128 stands for zero in the data rows.
A hidden rule labels the rows of this table. It goes by one to three of the table's principal directions, not those with the most spread.
[ 99 143 133 124 121 151 147 130 117 143 125 116 137 159 138 137 115 141
 130 118 163 111  94 115 107 104  91  95 125 109 118 121] E
[112 108 153 112 116 133 109 136 120 111  93 127 174 149 130 131 117  99
 142 154 114 109 132 139 129 137 152 112 128 121 101 117] E
[109 140 105 111 123 124 130 123 136 151  90 108 135 137 126 131 112  99
 148 130 106 139 128 123 145 136 135 112 131 139 135 111] D
[167 126 103 162 130 120 125 127 149 131 143 151 113 107  97 115 170 145
 113  97 101 158 149 132 150 131 137 170 133 135 174 152] B
[106 157  84 132 125 137 157 137 150 175 130 106 111 147 142 145 122 147
 113 123 147 147 110 104 125  93 105 100 118 103 169 129] C
[109 139 121 122 134 120 130 120 107 139 120 108  98 111 130 139  98 136
 135 110 138 114 106 102 102 141  95 124 122 144 111 102] B
[129 121 123 147 122 122 134 143 138 144 114 131 129 140 120 134 147 149
 126 115 122 144 114 123 123 107 121 131 115 107 150 138] B
[135 120 132 139 114 161 121 143 133 114 142 136 167 156 127 143 140 126
 101 163 147 106 149 140 141 111 156 116 135 103 140 134] D
[105 158 138  97 108 110 134 107 122 139 131 127 109 119 156 124 111 118
 152 103 113 136 106 114  98 124  99 117 133 132  94 115] E
[135 162  73 107 125 121 147 136 174 157 149 130  84 145 167 156 125  98
 114 166 107 166 168 129 157  91 155 102 136 115 167 135] E
[174  87 162 177 169 124 129 133  89 103 142 134  96 107  85 123 155 178
 126 103 167 110 111 143 129 144 112 180 118 154 118 138] D
[135 111 132 139 121 131 130 141 140 126 114 151 140 146 118 125 156 142
 125 113 113 137 121 138 124 110 136 139 135 102 136 140] E
[ 92 151 139  93 111 142 137 124 121 124 148 135 126 146 169 139 101 127
 123 127 151 106 106 116  83 105  98  91 138 103  88 115] A
[176 119 104 148 148 129 132 153 152  99 203 187  82 126 129 145 171 169
  70 125 155 136 154 153 119  91 133 153 139 107 150 163] D
[121  98 157 109 117  93  85 115 131  94  96 145 156  94 124 112 127  93
 145 134  81 133 133 145 112 156 155 150 126 142  86 109] C
[ 90 136 155  87 131  99 126 115  96 129 100 106 111 117 151 130  82 112
 169 118 130 113  91 115  91 147  95 108 116 151  64  96] D
[124 134 163 138 132 119 136  95 103 137 118 101 128 103 116  95 123 130
 166 100 131 133  98 119 131 152  98 142 116 159 113 125] D
[151 130 112 132 135 112 139 144 147 137 140 142 103 134 133 133 148 138
 125 127 115 155 143 137 143 112 140 136 125 121 152 152] D
[117 128 137 103 128  91 116 117 117 125 109 128  98  96 141 123 105 114
 154 111  90 134 121 115 102 153 120 140 126 148  92 109] C
[155 107 116 135 142  94 104 120 139 117 107 136 120  90  99 113 142 108
 138 123  84 153 153 145 154 163 160 169 128 165 138 126] D
[ 47 173 114  63  98 107 144 121 129 186  57  75 139 156 176 137  61  81
 185 131  91 142  94  87 109 127 102  56 113 122 105  93] B
[124 125 157 124 120 132 125 128  97 121 116 124 142 134 122 126 121 134
 147 114 131 106 114 124 117 143 118 129 130 134 100 124] C
[133 127 104 105 140  92 120 119 128 143  72 118  99 113 112 126 112  85
 171 115  66 151 144 131 156 166 147 143 137 174 122 108] D
[118 123 139 130  96 112 104 126 148 132  91 128 192 122 118  95 140 105
 149 125  65 156 141 123 142 148 151 131 113 121 150 145] E
[147 123 141 170 149 162 144 113 106 134 134  94 129 134  99 125 134 135
 129 142 176 110 123 132 166 132 118 133 122 150 149 125] B
[130 110 129 129  89 104  83 127 163 121  86 135 199 113 113 115 152  83
 135 152  56 159 162 142 153 144 190 144 119 124 149 128] A
[142 122 138 146 110 145 126 130 139 129 127 128 155 146 125 136 152 119
 121 155 126 131 142 141 151 108 158 130 131 110 145 133] B
[ 80 150 146  96 101 130 135 126 121 134 137 130 137 136 170 128 101 142
 131 111 136 114  91 101  67 110  90  96 127  94  90 119] C
[135 126 119 141 144 135 145 138 121 134 136 136 108 138 114 130 139 162
 121  97 152 124 108 127 119 118 102 134 131 124 135 137] D
[155 125 109 156 167 148 145 122 108 130 147 115  96 114  93 123 131 157
 116 109 167 113 128 128 153 151 116 153 138 161 148 131] B
[140 145 117 148 138 145 154 117 130 141 168 127  98 118 128 118 139 162
 112 106 155 134 119 118 127 115 104 139 136 124 150 142] D
[139 106 159 123 117 146 108 128 123  86 146 156 168 130 127 125 144 123
 110 148 139 100 141 156 123 130 161 140 149 116  98 129] B
[196 107  94 169 156 125 126 142 162 125 149 136 103 122 102 141 173 118
 100 173 120 161 190 163 203 120 192 164 129 143 194 153] B
[130 148  71 139 123 132 143 141 164 166 125 122 116 138 128 136 136 132
 111 127 105 160 148 111 152 112 139 121 128 111 192 142] B
[ 56 188 113  68 111 154 172 130  97 172 114  96 101 186 180 162  60 126
 154 108 165  92  75  86  81 100  59  46 141 109  82  95] D
[163 118 116 146 152 136 147 161 129 121 163 153  81 159 130 163 152 160
 100 138 167 123 137 146 131  87 126 128 130 110 141 149] D
[132 106 155 129 121  75  80  98 133 102 105 135 160  49 104  74 134 109
 152 103  61 156 136 129 122 191 144 179 111 167 114 128] D
[154  84 179 121 146  97  87 118  98  67 125 153 148  79 100  97 134 121
 144 119 112 108 139 158 122 189 152 178 131 172  73 127] D
[ 88 113 172 100  84 121  87 121 142  95 115 143 208 117 158 108 117  98
 127 157  94 120 130 128  89 133 151 112 119  94  90 120] C
[154 115 137 146 117 112  99 116 157 107 143 142 158 101 117 113 163 106
 115 153 106 156 159 153 153 129 166 153 117 135 150 141] B
[134 114 149 128  86 147 101 136 143 101 130 158 193 146 130 129 155 110
 111 152 104 117 153 147 130 116 173 131 144  94 124 135] D
[179 114 117 161 129 129 117 134 157 120 143 140 136 129 110 131 171 109
 111 167 108 154 181 157 186 119 183 152 127 131 178 152] B
[125 137 132 124 133 145 140 123 115 125 149 126 118 136 134 135 121 137
 120 128 163 110 117 129 120 119 113 119 137 128 114 122] D
[126  89 154 150 138 137 105 121 109 115  81  95 169 117  98 121 116 106
 140 162 126 106 133 133 152 164 155 139 115 149 123 103] C
[ 96 131 142  86 156  93 134 109  99 136  96  93  88  99 149 120  70 109
 173 125 124 123 102 113 109 166 105 118 119 168  74  95] B
[104 182  78 105 105 123 159 135 156 189 111 107 114 163 154 139 113 111
 148 119  96 167 131 100 146 103 113  82 123 113 174 140] E
[145 124 148 146 113 128 114 122 144 102 164 163 157 112 122  97 163 143
 111 110 118 142 136 137 119 124 126 149 125 114 141 161] C
[139 137 135 109 159 110 148 113 104 122 154 134  61 107 138 125 117 144
 142  99 151 124 108 134 112 136  99 144 142 158  88 122] E
[143 136 158 140 118 125 129 114 128 110 180 153 133 105 134  99 155 158
 118 101 140 136 119 132 107 121 107 149 126 120 123 158] B
[158 105 166 144 120  90  89  96 129  94 138 143 134  59 114  97 153 114
 136 126  87 147 145 143 128 162 155 188 121 158 110 126] E
[169 104 125 181 129 135 113 137 154 112 160 146 153 110 100 116 178 153
  88 142 131 146 157 144 153 119 158 164 115 114 183 161] C
[121 136 121 110 113 140 125 138 129 127 133 128 136 146 147 153 117 115
 116 156 133 111 143 128 126 117 148 109 139 113 119 117] D
[105 179  41 114 125 151 182 159 165 203 124 105  69 195 168 184 106 127
 112 146 133 151 135  95 143  63 114  64 134  84 189 127] A
[105 147 106 135  99 133 123 117 159 153 118 115 161 118 134 111 127 118
 122 127  94 154 135 103 131 126 132 119 119 109 169 132] B
[135 122 136 138 113 157 124 131 118 126 116 118 157 158 117 152 137 111
 124 157 145 104 136 142 151 116 154 120 139 122 126 113] A
[130 102 149 124 133 117 102 118 119 105 105 122 149 106 117 121 121 102
 138 151 114 118 139 142 137 158 158 144 128 149 104 109] A
[176  90 141 157 143  90  92 124 134  90 151 151 105  70 107 128 160 134
 107 140 114 141 155 151 130 145 161 189 117 151 126 129] E
[134 151  91 135 113 130 143 140 155 170 111 111 135 153 129 134 137 113
 136 140  95 162 154 119 173 116 150 112 123 118 187 147] E
[104 150 101 103 134 144 157 139 123 165  98  96 111 176 144 157  96 108
 146 146 143 120 120 119 146 112 121  81 134 126 131 110] E
[133 126 135 115 101 123 110 125 143 122 111 140 172 130 125 116 145 100
 139 136  86 141 150 144 149 137 170 136 141 125 130 134] D
[164 105 149 163 126 141 110 126 146  92 171 157 153 112 118 110 167 135
  95 151 132 133 158 150 141 121 154 155 125 115 150 156] E
[173  95 106 152 143 124 106 134 155 107 128 149 128 113  98 134 164 112
 102 157 109 143 174 163 170 133 189 168 140 139 158 131] B
[138 138 119 124 162 110 147 118 112 133 153 127  64 100 127 123 119 157
 132  93 152 131 109 123 114 140  93 146 131 157 114 128] A
[163 126 127 146 155 124 135 117 109 115 159 144  91 100  98 115 149 161
 123  84 149 125 122 139 132 147 111 171 142 161 125 139] B
[134 115 154 132 151 136 136 124 102 100 169 148 101 109 129 122 130 174
 109 102 177  99 100 132  87 129  98 149 139 127  88 128] D
[200 107  89 187 171 128 143 156 156 126 176 154  79 125  95 139 186 173
  81 133 153 158 163 154 172 103 149 170 122 127 202 173] B
[163 114 133 155 122 145 124 143 131 114 139 152 142 149 106 134 166 135
 114 131 127 125 149 148 151 114 149 144 137 117 148 149] C
[151 111 137 136 138 131 118 136 133  93 177 158 113 112 138 134 143 147
  90 146 151 115 146 143 112 118 142 147 134 115 119 138] A
[ 98 136 137 102  99 113 118 118 134 134  99 133 148 126 142 121 120 110
 149 110  92 137 110 119 101 127 122 119 131 117 103 113] A
[125 134 108 125 154 122 143 120 127 136 145 122  87 101 130 121 115 152
 118 107 145 131 116 116 115 138 108 140 133 140 128 123] B
[179 111  91 171 148 141 131 160 144 127 141 144 104 149  99 152 162 139
  98 146 128 137 171 141 172 113 154 144 127 125 188 153] A
[105 159 115 109 124 147 156 132 122 154 130 112 125 164 144 140 110 130
 135 123 157 120 109 118 126 108 100  87 132 119 128 127] C
[102 118 175  96 122  94 108 105 112 108 107 126 145  88 145  92 103 113
 164 114  95 128 108 122  93 167 121 138 121 144  71 116] B
Which label does each new row get?
[152 141 110 130 128 113 134 135 141 127 158 159  83 125 135 136 147 139
 118 106 112 148 141 129 120 110 117 140 134 125 139 147] C
[ 36 187 119  70  90 146 151 121 111 170 103  90 138 167 182 146  55 113
 152 113 142 102  76  73  70 110  61  43 125 102  90  92] B
[149 115 122 145 127 149 117 138 146 105 168 144 140 130 132 146 148 131
  82 172 154 117 158 146 138 107 162 133 134 108 145 135] D
[119 134 129 135  87 153 122 146 160 128 141 149 196 161 139 122 154 132
 104 143 117 136 142 129 128  96 147 106 126  74 162 159] C
[ 76 142 170  88  84 152 117 114  98 115 116 124 173 148 159 137  94 110
 141 129 139  79  96 113  75 124 109  92 144 106  58  92] B
[104 124 149 124  94 126  98 118 139 108 130 141 173 108 141 110 125 117
 119 131 100 126 129 115  94 133 128 126 119 106 116 125] D
[188  95 119 179 178 156 142 153 134  97 203 158  97 127 106 138 172 187
  62 149 204 114 150 160 147 104 142 161 132 117 164 164] C
[163  96 139 169 151 130 104 106 129  93 159 134 139  70  89 103 156 144
  96 133 151 124 142 149 143 157 149 184 127 156 140 129] B
[131 146 125 124 113 161 146 139 129 131 163 136 126 162 151 152 133 138
 105 146 158 110 136 129 127  93 133 107 146  98 130 135] A
[113 139 134 114  90 127 118 129 144 131 121 140 160 141 146 127 134 112
 131 131  97 137 133 124 117 113 138 114 131 101 127 132] C
[140 123 157 146 137 149 131 113 113 110 153 125 149 124 115 107 139 138
 125 129 165 114 121 141 139 134 118 134 126 139 125 140] E
[102 164  73  98 136 121 162 136 147 177 116 111  91 144 150 138 103 131
 135 111 121 151 118 106 130 116 113  99 136 121 151 126] B
[182 125 134 154 161 128 144 116 112 103 194 169  69  93 103 104 166 181
 112  70 153 128 126 143 123 138 104 187 153 152 125 158] B
[163 105 161 160 144 135 125 130 104 105 141 135 134 127  98 120 154 147
 130 122 154 114 127 148 144 137 127 154 122 145 125 144] D
[ 99 151  92  94 143 148 162 154 124 150 133 119  81 179 165 175  88 133
 116 143 170 105 114 114 108  91 102  72 138 105 115 111] D
[ 89 171  95  89 119 147 164 128 118 185  80  79 117 182 149 157  83  92
 166 139 130 122 114 109 154 118 119  69 142 133 128  99] A
[145 116 136 151 157 123 127 118 132 103 188 142 111  77 123  99 141 174
  93 115 165 132 123 131 108 138 111 161 118 134 135 149] A
[168  99 136 157 128 132 116 137 141 111 119 155 159 134  92 110 177 129
 126 124 102 142 152 158 165 133 166 163 137 127 155 156] C
[ 72 183 101  93 103 152 161 118 125 185  98  85 149 162 150 123  85 115
 157 109 124 127 103  88 130 128  98  71 136 119 139 117] B
[ 94 160 104 112 110 143 156 142 127 179  90  86 107 189 162 177  91  98
 149 160 130 125 119 101 136  88 112  63 117 107 138 102] D
[ 97 141 113 113 104 113 116 119 138 162  68  84 148 131 137 141  99  75
 158 157  83 145 135 109 147 138 147 102 112 137 138  95] E
[133 134 127 136 120 123 116 115 130 131 128 109 129 114 128 136 124 104
 130 153 123 133 143 126 145 132 139 129 117 144 137 115] E
[132 126 136 121 136 119 137 130 121 130 123 132 123 131 124 120 134 140
 142 109 132 132 114 137 127 131 123 135 132 133 116 135] E
[181  81 133 169 138 124  93 149 147  84 145 163 144 118 100 135 173 124
  92 167 117 132 178 163 156 126 179 165 119 125 156 149] E
[119 151 136 107 128 136 143 112 119 126 159 128 114 120 150 116 114 133
 131 118 145 120 120 123 115 131 110 121 143 132 107 130] D
[ 95 107 151 106 102  97  81 110 136 114  73 113 185  94 130 112 107  77
 151 153  72 135 132 126 118 163 160 131 111 139 100  96] A
[144 123 146 150 150 139 148 125 107 118 168 140 102 117 118 116 144 184
 114  92 177 114  98 129 106 122  92 151 132 127 118 143] C
[132 115 131 123 122 106  90 102 130 120  84 101 166  87 104 110 117  69
 154 156  78 138 161 138 171 185 179 150 125 177 128 103] B
[128 155 104 127 145 151 166 134 109 165 125  95  93 161 130 146 106 134
 141 128 156 117 124 112 155 124 110 103 135 139 146 127] C
[134 127 113 146 124 148 141 154 146 132 145 151 126 166 131 143 150 150
 102 126 142 132 129 128 122  85 116 112 126  89 158 151] E
[160 123 107 162 146 151 145 146 131 133 144 134 107 161 107 151 154 142
 108 136 160 126 139 142 159 100 127 128 129 125 165 143] E
[177  78 162 185 138 121  89 110 143  80 151 150 166  74  85  91 182 132
 102 145 120 142 156 161 154 150 168 193 115 144 151 147] E
[101 136 130 134 118 147 123 116 121 134 128  97 137 126 140 145 101 115
 116 157 154 107 119 107 115 120 113 103 114 123 125  98] D
[105 121 152 115 122  96 112 119 120 122 108 127 133 101 135 111 113 127
 150 108 105 135 105 116  92 146 106 132 109 134  98 119] B
[111 133 134 100  95 109  96 112 149 115 122 138 174  99 141 107 124  94
 132 138  80 142 147 130 121 150 159 132 132 128 116 123] B
[118 115 164 130  89 137  92 110 132 108 108 124 215 116 118 104 138  96
 134 150 101 121 141 137 139 150 166 135 128 124 120 122] D
A new table starts here. A hidden rule labels the rows of this table. It goes by one to three of the table's principal directions, not those with the most spread.
[138 155 161 169 136 146 168 117 102 136 112 127 126  59 121 175 125  80
 140 129 138 110 126 133  99 113 120 123 139  85 133 126] d
[143 130 141 136 155 123 136 118 134 109 137 133 115 125 111 133 120 108
 124 142 124 127 139 128 124 130 130 142 140 137 125 140] d
[210 109 163 176 139 145 163 100 127 117 154 146 152  70 111 155  71  93
 114 119 136 128 151 161 147 126 117 146 147 133 118 126] e
[131 128 124 127 132 132 119 125 103 128 122 126 153 108 115 109 135 134
 124 142 117 139 116 118 126 117 115 105 120 137 130 153] g
[122 163 134 145 103 166 159 118  98 186 110 138 161  88 178 161 126 119
 141 107 136 114 105 131 145 111 119  84 118  93 143  91] g
[163 122 169 133 114 188 143  79 124 146 141 126 175  84 163 162 138 133
 133 102 153 131 129 146 166 124 134 100 165 119 138 121] d
[143 109 114 116 138 111 111 129 138 110 147 132 124 156 108  94 121 138
 124 152 110 133 133 120 135 132 129 141 128 154 112 147] d
[114 108 106  96 148 101  77 142 163 103 158 117 131 213 120  85 136 157
 153 159 118 132 145 109 140 130 130 128 147 151 109 162] f
[164 125 133 148 102 166 169 103 104 144 153 144 203  71 151 138 103 120
 140  84 133 123 130 134 158 106 105  84 115 129 129 113] d
[141 120 106 105 113 129 105 130 114 120 121 111 131 118 102  76 139 164
 104 147 121 155 115 134 131 128 136 144 106 167 139 160] d
[143 124 143 108 112 164 122  92 151 144 165 131 161 140 161 114 140 141
 146 123 126 126 143 127 168 121 142 114 150 134 119 130] d
[113 179 133 148 134 110 144 140 144 165  96 153  58 138 138 141 107  91
 111 137 121 119 141 143 124 133 151 172 114 111 133  99] f
[ 85 146 127 146 146  82 132 157 143 131  92 149  53 161 121 156 131  92
 131 140 116 107 134 111  92 139 137 153 138  90 111 106] g
[139 157 157 168 125 174 171  98 110 153 103 123 155  47 150 180 118 114
 133 112 145 131 122 152 122 108 125 114 137 101 156 116] e
[157 133 130 141 105 135 140 128 127 158 131 150 139 119 150 136 101 120
 118 101 136 126 133 142 161 130 125 127 125 126 123  99] g
[163 102 139 149 131 137 139 127 116 118 131 121 154  98 124 160 108 129
 121 116 146 132 116 143 129 136 108 119 143 123 131 118] f
[145 116  94 105  90 113 132 151 147 135 159 129 126 173 144 111 132 138
 157 114 130 113 121 103 148 139 128 132 147 125 101 104] g
[158 146 148 160 131 154 165 109 116 136 120 137 147  78 139 164  98 109
 122  97 151 128 139 157 146 118 125 123 128 129 148 116] g
[106 115 147 129 110 168 109 121 100 145 105  88 173  89 150 163 171 158
 148 132 150 130  93 128 108 119 115  80 152  81 145 135] f
[ 57 163  80 144 123  90 160 183  98 143  87 120  86 132 125 145 138 107
 164 153 106  89  86  92  53 114 112 119  86  72 126  97] e
[116 112 130 101 125 141 111 113 148 115 157 112 148 147 135 110 157 148
 147 135 122 132 131 112 128 126 133 120 145 133 121 144] e
[116 155 129 143 126 112 137 146 113 128  83 122  71  97 100 135 129 111
 103 132 137 129 129 148  96 131 145 170 104 122 147 131] g
[ 78 123 118  91 158  86  83 150 137  77 121  98  82 169  75  88 188 134
 133 174 110 141 126  87  72 136 135 148 141 139 120 186] g
[125 111  96 120 131 102 142 153 115 103 153 126 130 143 106 109 118 123
 135 134 112 114 112 108 105 132 109 126  95 139 116 121] d
[102 174 167 127 141 146 135 113 129 120 115 101  90  81 106 131 161  96
 120 137 138 133 147 144  85 120 153 167 117 117 157 157] f
[142 126 144 120 118 152 134 105 135 140 141 137 126 123 145 125 116 133
 103 113 134 128 140 159 156 134 148 143 105 146 140 111] e
[122 119 172 139 118 189 133  92  95 150  98 111 158  70 162 189 158 143
 125 114 161 119 105 154 135 124 134  86 143  91 156 115] d
[120 121 159  99 141 112  77 128 164 121 148 118  73 168 105  97 160 115
 106 172 113 137 145 125 109 153 153 179 146 124 110 150] f
[137  63 113  73 105 150  71 121 118 110 162  90 193 158 132  89 179 201
 139 142 132 145  94 106 148 138 116  82 152 148 119 159] d
[140 123 130 147 150  97 113 128 173 140 110 173  73 191 140 139  82 124
 106 136 121 126 163 152 169 145 153 167 147 140 110 105] e
[101 145  91 116 140  68 121 166 135 102 118 140  61 167  80  75 117 112
 109 145 102 127 147 119 100 131 141 180  76 160 121 144] d
[106 146 101 120 159  94 105 139 148 102 140 133 122 170  97  68 110 129
 136 155 100 139 163 120 122 107 129 144  97 167 125 175] e
[137 120 139 138 154 139 145 118 111 108 164 122 182 103 120 136 116 109
 143 130 122 123 122 117 113 116  94  92 118 127 128 137] f
[124 112 124  97 114 145 107 116 115 128 150 113 158 131 128  95 168 148
 144 151 112 128 109 100 128 121 125 100 135 128 116 152] d
[135 112 130 134 119 134 130 125 127 141 130 134 127 123 136 132 114 133
 112 135 119 124 118 141 128 135 128 135 113 121 124 106] e
[120 114 138 139 131 126 131 127 122 134 110 141 126 129 142 164 136 123
 132 120 132 118 117 117 129 135 122 105 154 102 117 108] g
[131 108 157 126 154 132  97 101 157 101 115 119  89 142 109 130 137 145
 108 154 136 138 157 159 132 138 165 171 153 144 134 159] e
[167 117 186 155  99 209 166  92  80 144 147  80 208   0 141 189 156 113
 146 117 159 123  86 140  94 116  98  86 155  66 146 122] f
[123 170 118 162 105 149 194 124 110 161 108 145 135  87 164 172 106 103
 159  89 141  96 127 136 135 103 129 109 112  98 140  86] d
[160  88  93 112  98 144 131 126 108 109 162 114 203 117 127  95 115 174
 138 102 133 136 116 129 155 117 107  95 105 166 130 138] d
[175 111 138 138  56 201 151 106  82 168 112  98 192  42 169 170 144 168
 137  86 176 126  87 159 158 121 125  90 146  99 151 103] g
[110 108 126 111 128 126 124 124 119 105 122 117 119 118 111 121 157 142
 115 133 120 136 113 116 103 136 131 130 122 136 130 137] d
[ 97 167 113 159 127 132 191 143 112 145 100 133 112 103 155 185 104 104
 144  95 144  99 115 140 107 119 125 121  94 100 154  74] f
[146 120 148 150 113 134 133 134 101 135  96 117  95  79 109 154 126 119
  98 135 144 121 114 159 106 139 138 157 116 104 138 118] e
[144 100 131 100 127 140 112 111 142  99 163 116 159 146 126 111 146 151
 137 113 139 138 139 120 151 133 130 117 151 157 124 150] g
[ 70 162 133 132 168  90 134 145 134 126 118 156  79 155 118 126 121  81
 111 136 100 116 142 114  93 131 127 138  84 121 128 114] g
[100 161 142 136 154 126 142 132 116 122 113 126 116 108 120 143 128 101
 115 117 135 131 132 135 104 125 123 127 101 129 154 130] g
[164  93 145 127  94 187 127 107 106 163 160 108 218  99 178 160 133 157
 150 117 149 122  88 133 158 128 100  65 155  95 127 100] f
[155  98 160 118 110 170 102  98 112 137 143 110 195  88 136 128 166 148
 135 132 133 148 110 114 140 123 110  83 177 112 119 156] g
[107 149 131 120 110 122 146 143 136 159 128 137  88 144 153 150 146 101
 134 122 125 106 112 110 115 144 136 138 133  89 117  82] g
[109 151 125 130 169 100 109 125 163 113 123 145 101 170 113 101 111 119
 125 149 109 142 169 129 133 119 141 153 128 157 126 160] f
[125 123 104 102 139 125 121 124 134 108 161 128 159 160 127  89 125 147
 137 126 117 136 134 114 147 121 121 110 110 170 129 145] g
[ 83 157 106 114 186  70 117 154 149  92 144 138  69 195  87  83 120  94
 131 174  90 117 151 102  91 127 133 160  89 153 119 153] e
[125 163 138 139 142 123 128 123 139 127 111 128 100 118 112 119 126 111
 127 140 128 136 154 138 122 116 145 157 132 134 137 155] f
[102 137 141 112 146 110  96 134 151 114 114 112  71 147 102 110 151 127
 103 158 122 145 138 134  98 144 152 177 129 136 136 150] f
[147  74 140  87 133 149  69 104 156 102 169  97 175 172 134 108 166 182
 145 148 138 149 127 116 157 141 129 106 192 148 115 168] f
[113 151  81 129 101 116 154 160 117 146 124 125 131 136 142 119 114 133
 151 115 126 113 110 118 121 117 118 122  94 122 132 102] f
[120 102  85  61 102 123  82 155 110 129 181 102 174 186 131  55 164 170
 143 151 111 129  87  86 136 136 105  87 101 149 113 141] f
[170  96 193 104 110 185  59  78 127 128 112  86 138  81 112 115 185 174
  88 152 160 171 135 169 152 140 164 150 184 139 147 192] g
[147 130  79 121 109 115 156 149 127 129 154 139 145 151 138 105  90 138
 136 101 126 120 123 126 152 126 117 126  91 160 127 101] f
Here are more rows. What is the label of each one?
[ 94 152  86 116 136  91 138 171  95 117 145 128 120 141  96  76 114 103
 127 144  98 110 115 107  88 116 105 125  36 141 130 131] f
[125 146 130 136 129 126 127 130 124 120 110 117 101 108 104 116 127 122
 121 140 132 128 144 147 113 118 145 159 109 133 141 151] e
[130 154 130 131 109 140 133 124 134 158 104 127  99 125 146 139 136 129
 134 134 137 122 127 139 138 126 152 147 142 111 133 118] e
[104 110 111 144 152  83 109 153 140 109 105 139 105 170 111 138 127 127
 151 156 112 117 132 101 107 127 119 123 158 107  99 140] d
[ 87 125 124  95 179  86  87 138 165 117 168 153  98 228 123  83 129 111
 122 176  80 121 142  96 124 143 128 133 111 145 100 133] e
[130 147 131 129 149 124 109 117 126 120 120 144 130 129 108  86 104 130
 101 128 123 145 167 155 154 112 140 139  87 175 145 167] g
[107 124 111 102 126  99  99 142 146 119 107 127  62 171 109  96 149 146
 106 154 115 134 130 125 119 146 159 174 122 146 123 137] d
[124 132 109 141  96 142 162 149  70 136 108 106 159  63 125 149 138 130
 139 107 142 118  83 121  96 117 100  94 100 102 144 113] g
[149  94 123 124  76 157 110 127 118 154 127 103 170 115 154 140 154 169
 158 132 143 123  97 122 140 126 121  99 171  90 113 122] e
[105 157 138 178 172  76 161 154 175 137 117 174  54 171 138 184  68  59
 127 127 114 103 160 133 105 143 127 171 132  92 109  70] f
[ 97 138 117 121 179 107 136 142 114  77 156 109 149 131  91 111 132 106
 146 144 113 128 124  99  80 117  96 106  98 145 137 160] f
[175  81 140 139 166  80 101 126 173  94 161 159  95 174  86 105  93 108
 105 172  92 140 157 119 133 152 127 176 169 149  77 146] d
[ 84 142 147 132 137 122 123 130 144 139 102 125  73 135 132 150 146 115
 120 149 121 117 130 134  93 136 150 156 125  95 131 113] e
[117 111 126 134 148 108 121 138 143 134 123 145 107 163 139 148 115 126
 116 145 113 125 114 121 123 149 121 130 138 116 114  98] e
[178 125 180 160 133 164 135  94 132 137 134 130 149  76 133 161 103 110
 112 117 151 136 151 170 150 126 131 138 153 120 137 132] f
[ 67 168  98 129 147  88 128 159 125 134  84 135  69 155 116 117 135 118
 126 153 106 123 121 111  91 123 137 145  95 122 136 128] d
[ 60 189  96 111 132  98 166 171 109 128 148 118  94 137 115 103 147  74
 157 138 100  94 110  84  57 115 114 130  56 105 131 111] f
[159 113 149 129 101 166 124 102 111 137 117 117 152  81 133 136 142 149
 117 114 150 138 125 151 150 125 139 122 144 129 139 140] d
[134 133 128 105 144 110 111 122 159 111 149 137  87 170 109  89 129 121
 113 146 115 134 155 127 140 139 153 171 127 163 119 147] d
[ 99 116  99 106 108 122 124 149 110 124 111 111 132 139 134 129 159 158
 139 116 135 126  96 107 116 133 122 104 124 123 133 120] g
[ 91 122 121  58 150 115  87 125 151  86 199 107 137 186  99  41 176 132
 136 160  91 139 140  84 107 129 129 130 102 170 116 178] d
[148 100 128  95  98 152  87 113 123 126 140 107 172 130 129  93 168 173
 138 128 139 145 124 119 159 123 132 103 160 143 122 167] g
[ 85 159 111 125 143 142 155 131  85 124 131 109 169  91 125 121 143 119
 150 136 114 120  99 105  87 100 100  80  76 122 152 139] e
[ 84 147 143 106 158 104  88 139 143 109 110 104  63 145  87  97 165 120
 104 178 112 145 135 126  77 138 151 177 116 132 138 168] f
[131 150 129 137 113 120 147 138 131 141 116 140  93 124 131 139 121 105
 126 109 138 115 140 136 131 131 142 151 123 117 127 108] g
[123 117 115 138 137 102 116 140 138 125  92 145  95 150 123 135 108 144
  99 125 128 141 131 142 136 143 136 149 127 144 130 117] g
[120 110 138  90 173  87  74 113 199  88 163 146  76 219  98  70 141 128
 113 171  91 150 176 106 139 148 158 180 163 174  95 172] d
[117 128 160 119 156 117  89 122 134 121 122 131 102 143 107 116 152 113
 111 161 118 137 139 120 118 137 136 136 146 123 119 159] g
